In the rows, 128 means zero.
Rotation paths and how fast each direction turns (degrees a step)
Each turn is a multiple of 5 degrees from 10 to 175, or 0.
Each row of a path follows its step; steps can be skipped.
Rotation 1:
step 0: [140 121 132 128 131 138 132 138 134 124 130 124 130 147 130 125 116 135
 123 125 116 131 126 125 128 133 127 132 133 125 139 133 109 135 114 129
 132 133 141 134 121 143 105 129 135 126 135 124 135 115 125 113 131 119
 118 115 120 128]
step 1: [122 134 123 119 142 128 131 133 117 115 132 132 104 134 145 124 117 127
 131 116 126 138 130 143 116 138 119 127 135 123 129 128 111 120 126 135
 132 130 125 130 125 126 140 131 130 109 136 130 121 129 130 132 142 125
 120 132 122 122]
step 2: [119 139 127 125 121 142 123 125 122 125 125 114 130 113 132 117 123 115
 124 115 113 133 141 114 123 151 128 133 134 121 124 129 128 120 122 126
 129 136 138 129 128 131 128 124 141 133 137 134 128 147 137 122 132 126
 134 132 135 121]
step 3: [138 111 130 136 138 131 128 138 128 119 118 117 140 124 126 128 119 134
 146 132 121 125 132 136 127 126 141 139 131 140 131 129 124 123 121 134
 137 137 138 129 111 128 130 124 129 131 139 124 131 140 132 131 149 142
 139 126 139 126]
step 4: [116 135 140 118 127 116 123 128 138 137 133 123 131 130 129 139 132 136
 131 120 135 131 117 142 126 134 117 138 133 142 108 118 133 127 109 130
 129 146 131 128 136 117 132 124 119 121 143 121 132 138 127 127 137 138
 124 126 127 128]
step 5: [103 121 131 125 126 125 123 129 140 136 130 130 150 133 131 128 130 121
 135 126 126 137 126 116 131 139 135 134 139 120 129 140 128 133 136 123
 132 137 126 138 136 109 133 116 138 127 117 128 123 118 126 120 143 135
 126 121 135 137]
step 6: [125 111 142 120 126 130 119 121 121 129 131 129 134 132 123 132 111 126
 126 132 132 130 118 128 137 120 138 138 140 125 127 136 127 120 118 134
 129 124 114 143 122 136 128 125 119 131 136 142 115 114 126 128 126 141
 145 144 122 128]
step 7: [128 128 126 130 122 120 104 112 121 131 139 129 121 122 128 140 120 123
 127 116 124 109 110 129 138 127 111 120 127 124 130 134 135 124 120 133
 133 133 133 136 122 119 128 119 126 138 124 119 129 118 138 134 138 119
 129 123 114 127]
step 8: [121 127 122 143 118 130 127 128 125 114 132 131 136 130 130 133 118 122
 123 133 126 128 118 129 119 133 139 122 128 101 124 117 133 138 135 127
 124 129 131 136 114 135 133 103 112 120 124 119 132 133 131 123 126 128
 130 117 120 139]
step 9: [141 136 128 127 125 136 138 113 136 128 124 131 123 144 127 130 117 124
 128 128 126 140 127 119 120 117 126 128 121 131 118 136 120 133 125 134
 113 130 136 139 118 130 132 122 117 134 132 145 115 133 128 148 131 132
 132 107 121 127]
Speeds:
[130 126 125 128 127 129 129 126 129 129 126 129 123 131 130 128 129 125
 129 127 127 130 131 129 129 129 126 129 128 122 126 125 127 130 124 123
 130 130 127 126 126 132 126 132 129 128 125 127 129 129 129 131 130 130
 131 127 128 130]
40
Rotation 2:
step 0: [125 124 137 113 123 138 137 134 130 118 138 122 140 122 133 126 130 117
 136 133 135 131 124 135 108 121 132 132 124 125 130 133 135 142 131 124
 128 119 123 142 133 135 127 130 117 121 126 116 116 122 134 134 129 143
 123 146 143 143]
step 1: [122 136 133 123 129 132 143 137 133 136 133 128 118 118 130 131 127 136
 117 134 138 135 109 130 112 131 130 121 133 119 147 121 113 137 110 121
 125 120 134 124 134 129 121 130 143 125 115 124 125 126 134 143 118 130
 126 132 136 124]
step 2: [112 133 116 124 136 120 136 116 134 136 118 130 132 125 123 125 131 116
 120 129 129 127 123 124 126 122 137 125 120 130 127 104 120 126 129 120
 133 125 132 137 126 132 131 124 141 130 119 120 116 112 142 130 118 126
 125 117 128 150]
step 3: [134 119 121 121 128 137 129 128 126 132 132 121 126 125 121 123 122 115
 133 134 139 134 116 129 126 113 129 127 131 124 113 130 115 134 124 133
 107 120 113 129 111 133 129 124 132 120 126 125 132 117 133 131 127 142
 131 136 121 154]
step 4: [130 128 128 113 122 136 132 143 122 128 124 119 129 129 132 131 121 119
 120 115 126 136 117 143 121 129 117 139 130 117 146 122 118 138 124 120
 128 132 127 114 120 115 123 125 127 139 121 126 108 114 129 134 130 136
 139 136 130 138]
step 5: [123 132 137 128 118 125 129 124 130 145 123 142 120 129 129 129 123 125
 131 123 125 117 110 132 123 127 137 135 129 131 134 120 122 144 122 116
 135 104 137 137 144 123 136 120 134 133 129 131 129 114 135 126 127 127
 142 132 121 143]
step 6: [106 132 126 134 127 132 138 122 128 118 136 129 130 124 121 130 123 115
 142 137 135 133 116 120 146 132 125 125 120 130 124 125 111 125 130 125
 109 120 134 123 135 119 136 115 129 123 113 125 126 119 122 133 136 130
 134 133 126 146]
step 7: [123 122 128 108 141 140 122 126 141 135 121 127 134 127 133 125 136 120
 138 112 127 137 123 125 132 127 126 127 128 130 135 129 118 143 130 140
 120 130 116 114 134 134 122 121 139 143 113 137 121 123 114 129 127 137
 139 128 122 139]
step 8: [110 132 126 124 122 132 130 126 107 139 124 131 128 131 145 110 133 126
 122 119 134 133 115 122 132 127 133 147 134 140 122 135 121 140 135 118
 126 115 120 127 129 117 113 129 129 143 130 129 121 123 132 125 129 124
 135 136 122 129]
step 9: [112 130 136 136 129 127 125 134 128 124 133 148 135 137 135 135 130 118
 136 144 139 124 106 143 127 129 133 129 132 137 138 138 125 128 143 133
 127 125 132 126 130 131 122 119 120 128 123 118 119 131 128 129 126 120
 144 138 119 145]
Speeds:
[128 132 128 128 128 127 129 129 128 129 127 124 129 131 131 132 131 131
 129 129 131 129 129 129 131 131 130 129 129 131 124 126 129 130 128 125
 130 126 128 134 126 129 128 125 131 127 129 127 128 123 129 124 131 128
 128 127 125 127]
120
Rotation 3:
step 0: [135 125 126 141 118 135 136 124 117 121 127 136 130 147 135 110 138 122
 139 136 132 130 115 126 141 146 128 122 124 125 126 123 116 124 134 124
 114 128 126 135 138 136 126 144 134 135 122 128 121 144 116 132 141 123
 133 129 143 114]
step 1: [124 128 113 138 124 133 122 135 129 143 131 130 126 135 147 121 141 119
 134 147 126 122 130 139 142 146 132 125 124 144 120 114 115 119 127 133
 116 141 126 124 126 127 120 133 133 125 116 140 126 125 117 132 132 143
 129 119 126 129]
step 2: [143 119 111 138 126 125 134 132 138 134 136 133 135 125 127 129 150 127
 126 132 142 118 119 128 138 153 128 122 124 123 124 127 136 126 131 129
 128 135 124 117 152 133 125 129 132 110 118 130 129 128 117 123 139 136
 118 132 120 125]
step 3: [135 133 112 136 129 137 132 139 132 123 128 137 143 134 133 124 135 128
 136 136 127 130 112 128 139 138 116 140 121 145 119 129 134 143 135 119
 131 136 123 116 126 136 128 142 128 114 108 113 140 130 120 136 125 127
 118 127 133 121]
step 4: [135 122 117 125 116 142 129 141 124 125 129 141 120 134 133 124 129 112
 135 120 126 123 126 122 145 142 125 136 136 131 112 130 140 120 131 116
 130 133 123 114 126 132 121 131 149 133 119 123 128 122 122 132 137 144
 123 138 148 133]
step 5: [132 133 125 121 115 117 132 133 134 121 144 143 130 143 134 136 134 125
 130 126 133 137 120 147 164 137 135 134 130 144 127 122 133 126 113 121
 126 129 124 115 135 125 117 121 132 122 124 121 127 119 128 122 126 129
 127 127 135 131]
step 6: [135 130 131 133 129 126 123 127 136 120 120 147 135 136 117 119 143 124
 127 120 136 132 124 128 155 135 126 114 140 140 131 136 131 136 135 117
 127 137 120 113 131 124 134 137 148 118 131 137 135 120 134 125 125 130
 117 114 130 130]
step 7: [145 129 136 136 112 136 127 135 128 125 125 139 145 130 142 131 139 129
 119 131 129 129 118 131 145 120 128 121 126 126 110 136 128 125 122 100
 117 122 125 121 121 121 138 137 136 118 131 127 129 129 126 135 114 140
 130 126 137 125]
step 8: [136 123 130 127 107 127 123 131 131 122 128 143 129 136 129 124 147 137
 127 139 133 136 121 133 124 135 124 126 119 129 134 127 134 113 121 121
 124 133 120 107 111 108 123 124 151 125 128 133 119 129 132 137 136 125
 126 127 143 124]
step 9: [138 135 136 145 113 135 150 129 134 118 123 145 127 135 141 127 133 128
 126 128 139 133 132 127 139 148 136 114 120 141 126 115 128 125 121 133
 128 124 121 123 127 114 139 135 129 122 139 134 122 130 120 133 132 114
 122 123 141 128]
Speeds:
[128 129 129 128 126 129 124 125 127 131 128 129 129 126 126 127 135 128
 128 132 127 130 130 128 127 127 130 127 127 129 129 132 125 125 131 125
 123 128 127 127 129 128 128 129 128 126 131 126 126 132 125 126 127 130
 130 125 123 130]
60
[129 131 126 128 126 127 124 133 131 127 128 125 127 129 128 128 127 130
 130 128 127 129 128 135 127 125 127 130 129 131 130 127 128 130 126 126
 129 130 130 128 128 128 129 129 126 127 127 128 125 128 125 133 128 126
 130 124 127 125]
160
[126 130 131 128 128 132 129 132 129 129 123 128 126 127 130 126 128 126
 131 126 130 129 131 123 130 127 128 128 129 128 127 125 125 129 130 130
 126 130 130 128 126 128 131 130 127 128 129 124 132 127 128 131 130 131
 126 122 128 127]
125
[132 129 129 129 130 126 127 129 127 128 124 129 126 128 128 124 125 126
 128 130 126 130 128 127 127 126 126 131 128 129 123 131 125 127 132 123
 127 127 130 130 128 126 126 130 126 129 125 132 128 127 126 127 126 130
 131 130 131 128]
110
[128 128 127 134 129 127 132 129 131 130 128 127 129 130 128 129 128 127
 127 127 128 129 124 131 125 126 127 128 130 127 128 126 129 132 132 127
 125 129 131 129 128 129 128 127 130 124 131 131 128 125 131 125 127 132
 126 127 123 129]
85
Rotation 4:
step 0: [129 120 135 135 135 123 130 127 126 134 127 117 128 119 130 121 133 121
 137 122 118 137 137 125 138 124 144 133 138 133 135 140 133 135 123 127
 125 143 139 131 131 127 139 136 126 128 141 131 115 155 147 122 135 131
 144 136 133 120]
step 1: [126 128 136 129 126 124 117 137 120 123 124 119 124 130 119 136 127 108
 127 126 136 126 136 128 122 136 131 142 143 127 128 125 118 138 119 137
 107 142 106 131 136 127 132 142 133 132 127 126 127 139 138 121 138 118
 138 137 134 121]
step 2: [141 138 133 135 123 131 140 133 119 127 128 132 128 119 121 130 132 121
 135 119 128 117 129 133 111 123 129 127 133 126 126 142 129 144 115 129
 116 132 107 140 131 120 122 134 120 127 149 141 116 124 135 140 136 132
 120 135 128 117]
step 3: [128 132 134 126 141 122 138 131 121 125 136 128 120 130 123 107 145 122
 137 135 114 135 126 132 125 117 143 131 139 138 134 141 124 130 121 134
 126 137 113 145 127 122 140 116 112 133 128 129 126 130 131 117 143 137
 125 131 120 121]
step 4: [117 137 136 125 137 125 124 130 128 125 136 132 106 138 121 136 137 125
 124 131 122 115 132 123 120 118 138 130 144 126 126 135 122 113 120 134
 126 144 129 123 126 133 133 145 116 124 138 130 132 137 142 115 129 131
 133 145 125 113]
step 5: [113 140 135 128 122 126 126 126 133 139 129 137 128 127 129 128 127 122
 123 135 127 128 136 123 127 117 125 140 121 123 123 138 141 148 127 146
 117 132 122 124 144 123 139 137 121 129 142 139 124 138 151 130 135 133
 133 137 124 117]
step 6: [129 125 138 124 127 129 134 131 117 131 136 126 133 126 126 123 136 133
 137 129 145 130 124 121 118 128 131 142 129 136 119 119 129 128 120 137
 126 141 113 144 149 127 139 119 111 121 139 127 132 146 130 134 143 121
 134 135 132 115]
step 7: [134 133 136 119 133 131 134 134 121 132 131 128 120 120 112 127 135 115
 131 101 126 129 140 123 130 122 139 129 133 119 129 149 121 118 121 122
 129 136 119 135 143 120 137 127 115 116 138 132 138 140 134 125 126 128
 125 138 139 129]
step 8: [131 136 135 136 127 122 126 132 132 132 129 135 120 131 112 126 124 113
 125 135 134 140 136 121 122 116 141 134 153 127 136 131 125 137 131 126
 119 128 124 138 137 119 132 132 130 124 145 142 134 136 136 107 138 135
 133 127 115 136]
step 9: [129 145 132 128 114 139 126 134 131 122 141 132 123 129 127 121 130 119
 135 122 121 119 125 121 116 122 137 137 143 132 126 114 126 132 112 145
 127 142 135 139 125 125 129 130 133 130 149 127 114 142 141 130 139 131
 138 134 132 129]
Speeds:
[132 128 125 130 131 130 131 130 127 132 129 128 129 128 128 122 130 129
 130 128 129 126 127 132 127 123 130 124 124 132 128 127 127 127 128 128
 127 130 128 126 129 128 130 125 128 129 129 126 130 127 128 131 128 125
 128 131 131 129]
100
[125 131 129 126 129 132 128 126 131 125 129 129 126 127 129 128 130 129
 126 129 125 127 129 129 123 127 127 125 129 129 129 127 128 129 134 130
 130 127 130 132 122 126 133 130 128 129 129 125 128 126 129 128 128 129
 130 130 124 129]
65
[128 126 127 128 129 124 129 128 126 133 128 131 129 125 129 128 127 132
 130 131 127 134 126 127 127 126 127 126 130 130 131 129 131 132 131 127
 126 127 129 129 130 128 128 128 130 128 130 128 127 128 128 130 132 134
 131 126 126 127]
130
Rotation 5:
step 0: [126 125 140 124 142 136 130 144 129 128 117 133 141 124 132 121 135 125
 135 133 138 114 128 113 130 124 116 137 145 124 114 141 128 119 125 135
 130 116 140 124 137 116 140 127 136 123 126 128 122 129 120 109 120 122
 130 134 138 126]
step 1: [130 127 139 141 123 119 132 139 119 130 120 126 130 132 121 116 136 112
 125 121 111 120 131 125 128 136 114 124 129 137 135 126 127 127 134 139
 124 127 130 121 114 132 136 101 130 128 114 125 127 136 121 109 122 140
 126 130 131 128]
step 2: [139 122 128 130 119 123 135 123 122 117 123 134 128 127 133 113 125 129
 121 129 128 138 130 131 125 116 125 142 133 151 135 117 134 114 128 127
 138 115 137 114 129 117 140 126 124 121 130 136 152 130 123 112 125 124
 128 130 136 127]
step 3: [126 118 133 133 125 125 131 142 124 125 113 151 147 119 124 120 121 132
 115 117 127 125 126 131 115 128 131 130 134 129 117 126 115 131 119 144
 120 118 130 124 124 123 121 136 124 109 118 117 130 130 117 123 120 125
 130 133 136 127]
step 4: [138 128 140 150 128 118 130 141 129 123 126 131 131 131 117 108 135 130
 136 131 123 127 116 125 135 134 122 136 139 144 127 125 126 133 110 123
 116 117 137 126 116 121 124 131 142 126 131 128 121 125 143 115 131 132
 134 128 123 120]
step 5: [128 113 129 137 131 125 141 129 128 120 135 126 133 119 126 125 133 130
 138 124 136 131 124 124 127 121 128 127 139 128 132 130 134 145 117 143
 135 112 130 120 134 119 129 107 131 135 128 139 133 134 124 112 120 121
 135 131 154 128]
step 6: [129 127 130 127 120 135 132 139 116 131 118 140 139 125 136 123 139 135
 122 137 119 139 140 124 118 137 109 126 143 125 133 129 133 118 119 142
 118 105 124 133 128 135 138 122 136 124 127 127 128 144 124 115 120 132
 123 130 126 129]
step 7: [137 132 134 135 118 132 129 137 139 135 123 141 132 113 128 116 134 112
 124 127 122 133 119 124 128 109 116 131 134 135 132 135 138 130 131 129
 130 126 130 120 124 108 128 120 123 118 127 120 133 121 124 104 126 138
 140 129 117 128]
step 8: [133 115 131 131 129 122 145 141 117 126 113 119 151 128 143 130 125 121
 134 129 126 125 114 132 135 127 129 131 125 139 120 117 131 118 127 134
 136 118 133 131 120 119 122 122 132 118 121 121 133 131 119 111 125 119
 129 128 142 113]
step 9: [131 118 130 138 134 119 132 125 130 121 121 131 142 128 120 122 140 131
 117 133 133 129 125 130 128 124 125 136 133 143 126 119 121 118 123 145
 109 119 140 105 125 133 123 117 123 120 127 131 123 142 138 121 117 142
 127 137 125 136]
Speeds:
[129 126 125 130 129 125 133 126 128 131 126 126 133 126 125 127 129 127
 126 129 127 129 126 129 127 128 129 128 125 130 127 128 125 127 130 126
 125 126 125 127 128 128 126 131 127 126 130 125 130 123 130 129 133 124
 128 131 128 129]
70
[130 125 127 126 123 127 126 131 125 127 127 129 128 131 129 129 127 130
 124 131 130 126 129 132 128 126 131 130 126 129 129 126 125 127 128 131
 130 131 129 126 126 125 123 128 127 127 129 126 129 126 130 129 127 130
 132 126 127 124]
65
[126 133 132 127 125 128 129 133 130 130 126 130 128 125 129 126 131 126
 131 130 126 126 127 125 128 126 129 129 128 127 125 131 127 131 130 126
 131 129 131 128 125 129 126 133 130 126 124 129 125 125 130 129 127 126
 129 128 128 126]
100
[129 130 128 130 129 127 127 126 129 126 126 130 124 126 126 130 130 126
 127 126 125 131 128 130 132 130 123 125 126 131 131 127 129 130 128 128
 129 132 129 129 125 124 127 127 129 129 130 129 128 124 130 126 127 125
 129 130 128 125]
125
